Z899: [111  92 106 127 104 142 137 129 148 132 129 142 130  64 105 105 119 128
 110 153 170 125 136 240 137 179 109]
Z324: [142 103 141 133 122 130  61 111 146 126 125 123 130 103  73 154 135 116
 118 118 181 152 116 210 125  94 169]
Z733: [111  92 106 127 104 142 137 129 148 132 129 142 130  64 141 174 133 158
 143 137 105 125 136  38 103 159 134]
len: [111  92 106 127 104 142 137 129 148 132 129 142 130  64 141 174 133 158
 143 137] | 20
len: [111  92 106 127] | 4
len: [111  92 106 127 104 142 137 129 148 132 129 142] | 12
len: [111  92 106 127 104 142 137 129 148 132] | 10
len: [142 103 141 133 122 130  61 111 146 126 125 123 130 103  73 154 135 116
 118 118 181 152 116 210 125  94 169] | 27
len: [111  92 106 127 104 142 137 129 148 132 129 142 130  64 141 174 133 158
 143 137 105] | 21

Z832: [133 122 128 128 118 124 129 134 121 132 132 131 132 136]
Z319: [116 104 136 136  74 108 141 136 126 164  97 142 122 125]
Z504: [ 28 197  98  59 127 142 142 170  59  80 115 190  58 196]
len: [ 28 197  98  59 127 142 142 170  59  80 115 190  58 196] | 14
len: [133 122 128 128 118 124 129 134 121] | 9
len: [ 28 197  98  59 127 142 142 170] | 8
len: [116 104 136 136  74 108] | 6
len: [116 104 136 136  74 108 141 136 126 164  97 142 122 125] | 14

Z106: [193 152 185 123 107 115 103 145 149 205 136 119 160 130 141 157 124 126
 103 189 119 223 140 135 145 139 115 161 127 162 150 145 114  96 180  93
 138  79 110 132 132  76  46  86 109  93 196 150 112  99 133  94 151 127
  94 166  92 111]
Z65: [124 178 136 108 128 149 134  81 110 171 165  86 150 143 137 139 158 139
 199 146  77  91 141 192 118 116 133 111 124 115 161 117 203 101  66 146
 101  91 184 121  57 133 207 179 123 173  90 101  70 155 131 159 160 187
 113  70 148 115]
Z790: [151 118 117  96 132 133 145 117 179 147 113 153 115 161 102 114 117 104
 169 159  68 125 166 224 169 157 134 115 140  70 165 103 103 174 141 170
 125 120 160  75 110 190 177 181 135 173 108 104 138 136 150 114 101 152
 140 127 146  97]
Z717: [151 118 117  96 132 133 145 117 179 147 113 153 115 161 102 114 117 104
 169 159  68 125 166 224 169 157 134 115 140  70 165 103 103 174 141 170
 125 120 160  75 110 190 177 181 135 173 108 104 138 113 134 127 146 163
  81 106 124 107]
len: [151 118 117  96 132 133 145 117 179 147 113 153 115 161 102 114 117 104
 169 159  68 125 166 224 169 157 134 115 140  70 165 103 103 174 141 170
 125 120 160  75 110 190 177] | 43
len: [151 118 117  96 132 133 145 117 179 147 113 153 115 161 102 114 117 104
 169 159  68 125 166 224 169 157 134 115 140  70 165 103 103 174 141 170
 125 120 160  75 110 190 177 181 135 173 108 104 138 136 150 114 101 152
 140 127 146  97] | 58
len: [124 178 136 108 128 149 134  81 110 171 165  86 150 143 137 139 158 139
 199 146  77  91 141 192 118 116 133 111 124 115 161 117 203 101  66 146
 101  91 184 121  57 133 207 179 123 173  90 101  70 155] | 50
len: [151 118 117  96 132 133 145 117 179 147 113 153 115 161 102 114 117 104
 169 159  68 125 166 224 169 157 134 115 140  70 165 103 103 174 141 170
 125 120 160  75 110 190 177 181 135 173 108 104 138 113 134 127 146 163
  81 106 124 107] | 58
len: [124 178 136 108 128 149 134  81 110 171 165  86 150 143 137 139 158 139
 199 146  77  91 141 192 118 116 133 111 124 115 161 117 203 101  66 146
 101  91 184 121  57 133 207 179 123 173  90 101  70 155 131 159 160 187
 113  70 148 115] | 58

Z321: [145 129 188 122  77 111 124 127 190 193 150 144]
Z95: [135 119 139 190 132 118  72  95 154 164 121 170]
Z559: [141 139 143  83 124 142 152 113 118 123 132 124]
Z688: [123  84 163  97 146  68  91 121  77 106 166 165]
Z300: [ 46 132 106 105 123 134 197 133  72 104 101 189]
Z48: [135 119 139 190 132 118  72  87 135 131 173 140]
Z411: [ 98  67  97 110  77 162 180  69 147 113 150 158]
Z815: [134 114 123 102 120 144 146 108 133 129 135 133]
Z358: [ 47 240 206  32  97  81  57  85  92 189  71 155]
Z984: [128 128 129 130 127 129 129 128 125 128 127 126]
Z239: [143 132 129 107 137 135 126 117 130 139 127 131]
len: [135 119 139 190 132 118  72  87 135 131 173] | 11
len: [135 119 139 190 132 118  72  87 135] | 9
len: [ 98  67  97 110  77 162 180  69] | 8
len: [ 98  67  97 110  77 162 180  69 147 113 150 158] | 12

Z850: [110 144  73 131 173 131  88 158 202]
Z602: [ 91  56  71  49 102  36 167 105 199]
Z114: [199 205 168 192 116  81 203 183 206]
Z103: [ 74 150 131 116 213  62 100 153 216]
len: [199 205 168 192] | 4
len: [199 205 168 192 116  81 203 183 206] | 9
len: [110] | 1
len: [ 74 150 131 116 213  62 100 153] | 8

